In the rows, zero is written as 128.
One turn moves every row onto another: examples first, then more rows asked
k568: [102  96 119 138 102 122 171  73 129 139 156 105 137 109  96 154 120 114
 132 143 120 111  93 103 157 140 124 154  96 129 114 120 164 117]
k835: [102 130 145 120 129 123 155 145 113 134 147 161 157  76 140 147  97 107
 111 141 102 155  73 116 118 128 106 128 125 100 153 143 173 122]
k202: [139 135 129  95  97 136 160 116 108 148 142 146 128 126 132 169 137 189
 117 135  84 110  68 160 140  83 128 122 105 114 141 132 116 137]
k742: [152 112 127 158 124 123 114 116  98 140 134 179 142 128 159 149 120 124
 130 180  86 118 150 118 138 115 123 135 107 148 161 105 164 134]
k772: [105 135 140 129 130 120 160 140 112 138 159 151 154  86 141 142  97 110
 111 140  86 134  66 115 126 136 103 123 115  96 155 142 177 115]
k894: [144 137 118  98  95 137 156 118 169 134  93 118 118 109 122 125 127 163
 150 120  95 158  94 142 121 115 158 150 123 120 118 140 140 115]
k103: [113  75 122 127 131 115 142  91  95 158 130 127 168 103  97 136 122 127
 125 134 114 155 105  96 123 142 125 140  95 150 157 132 146 115]
k642: [120  94 140 133 107 136 147 140  93 162 122 161 143 128 136 190 139 127
 126 144 142 136  45 123 133  88 145 124 123  65 124 140 154 125]
k732: [129 106 134 126 106 136 154 138  84 165 128 161 140 130 142 187 135 141
 128 143 123 124  40 132 126  90 146 123 113  64 131 141 144 126]
k698: [146  76 119 159 110 111 156 154 117 157 141 162 134  98 145 154 127 134
 129 163  94 136 135 109  93  90 135 167  91 120 164 136 153 139]
k91: [120  94 167 116 134 136 159 134 107 134 145 131 128 116 132 122 153  91
  95 147  94 142 100 109 173 129 150 113 125 108 172 127 149 142]
k376: [136  55 129 101 153 119 149 120 102 119 107 133 124 128 146 159 139 123
 122 142 117 131 152 129 157 104 166 135 128 115 132 144 122 161]
k932: [139  88 125 148 100 103 166 154 128 153 128 167 135 104 136 159 127 145
 117 163 105 132 145 122 101  73 134 176  86 121 154 113 150 132]
k614: [ 97 147 124 130 119 119 156 142 126 148 158 119 138 101 134 149 114 139
 123 137  77  88  75 122 146 130  92 110 112  99 136 138 158 101]
k80: [149  98 123 145 124 134 124 148 137 150  90 168 159 115 130 158 124 105
  80 134 112 110 120 110 109 101 127 164 117  90 173 145 146 136]
k76: [134  88 137 116 148 118 143 172 104 131 105 142 115 133 178 152 141 130
 132 155  97 128 124 128 144 109 171 107 143  93 116 141 142 141]
k686: [123 147 112 120 117 121 151 133 136 150 142  93 124 135 126 151 130 162
 130 131  69  83  98 142 178 118 107 123 111 110 123 145 147 112]
k439: [139 104 121 140 115 122 130 144 153 154  75 161 147 113 123 149 127 110
  80 129 120 105 129 108 120  90 126 168 109  99 166 120 154 120]
k910: [151 125 112  96 102 136 146 123 155 135  85 123 125 120 143 130 125 172
 158 111 124 144  89 142 107 106 148 149 128 122 122 131 130 108]
k896: [112 124 120 113  78 118 128 100 165 111 108 137 131 143 121 149  90 133
 118 124  97 155 105 136 166 115 161 150 147 123 110 130 169 151]
k175: [123 133 129 114  85 133 151  92 170 117 107 128 120 130 109 159 106 129
 113 137  88 142  95 134 164 125 162 151 134 109  94 135 170 145]
k787: [122  68 137 110 154 118 158 131 128 119 130 106 128 108 136 115 140  98
 125 124 117 144 145 114 164 122 140 139 130 119 165 144 141 140]
k233: [110  76 113 130 102  86 123  95 117 122 138 139 152 152 131 157 102 139
 154 129 114 173 135 150 165  95 137 133 140 129 146 139 154 147]
k807: [ 96 109 118 121  78 101 131  86 152 109 119 134 142 140 112 148  97 129
 131 131 106 165 123 139 164 112 150 148 146 124 113 134 162 144]
k660: [132 102 120 126 152 122 108 114 108 134  92 144 151 145 165 174 116 135
 165 131 156 117 109 141 139 110 114 117 152 102 118 133 152 108]
k215: [128 116 124 128 105 131 179  95 150 132 145  92 109 126 117 170 121 131
 140 144 112  95  94 128 172 128 127 160 107 108  91 131 169 121]
k328: [147 144 122  87 101 138 162 104 121 143 131 128 121 118 121 152 141 187
 133 135  78 123  93 165 148  96 131 130 101 126 138 135 116 130]
k618: [135 122 111  99 106 130 129 113 144 129  78 132 138 129 141 142 119 165
 169 120 135 146 106 149 109 106 144 142 143 112 113 136 124 104]
k908: [143  98 139 164  88 125 122 142 126 175 119 136 122 153 139 144 144 126
 143 165 132 111 127 108 154  94 133 151 112 117 169  88 169  97]
k648: [144 113 149 134  89 126 140 124 139 132 123 167 118 123 145 161 120  99
 111 154 144 113 124 139 158  73 105 165 128  96 181 101 173 128]
k453: [118  98 122 133 100 134 175  77 140 133 155 101 122 122 109 163 114 126
 137 139 125 107  91 111 167 129 135 167  99 129 102 116 167 130]
k917: [142 128 138 151 119 121 119 133 115 147 120 173 144 131 153 155 112 141
 120 179  85 108 158 123 133 109 123 143 108 144 156  88 159 121]
k472: [105  72 118 128 107  78 124 107  99 131 146 138 149 147 135 160 110 147
 156 139 114 169 136 145 161  93 121 124 137 135 150 141 155 141]
k481: [141 110 110 119 144 126 114 119 113 133  83 145 149 144 166 168 113 144
 171 120 148 123 107 149 127 108 130 125 149  95 121 137 140 110]
k476: [116  73 120 138 127 117 149  76 109 149 142 119 164 111  97 133 115 115
 131 131 113 147 102  98 135 146 129 147  92 146 153 127 155 115]
k195: [106 145 116 136 125 121 153 145 142 150 156 102 135 119 139 145 115 152
 124 124  74  80  86 120 162 127  99 121 111 113 128 136 160 109]
k621: [129 129 130  98  90 135 153 123  99 154 130 153 131 125 133 176 138 183
 130 145  99 113  62 156 126  83 133 115 114  90 133 137 112 123]
k965: [160 100 143 138  99 134 139 131 127 122 129 167 133 131 153 159 127  90
 118 152 157 125 114 145 147  79 108 170 129  88 181 124 163 135]
k275: [152  91 124 172  98 124 107 139 116 160 120 142 134 164 148 132 151 107
 147 157 135 123 120 111 160 100 132 144 117 115 169 109 169 107]
k139: [146  99 165 116 148 147 169 149  93 136 131 140 112 111 169 140 157 109
 130 165 114 125  88 115 138 130 158 111 123 101 134 117 148 124]

k476 turns into k233
k621 turns into k614
Where do these go?
k139 turns into k91
k275 turns into k965
k215 turns into k175
k932 turns into k917
k896 turns into k910
k103 turns into k472

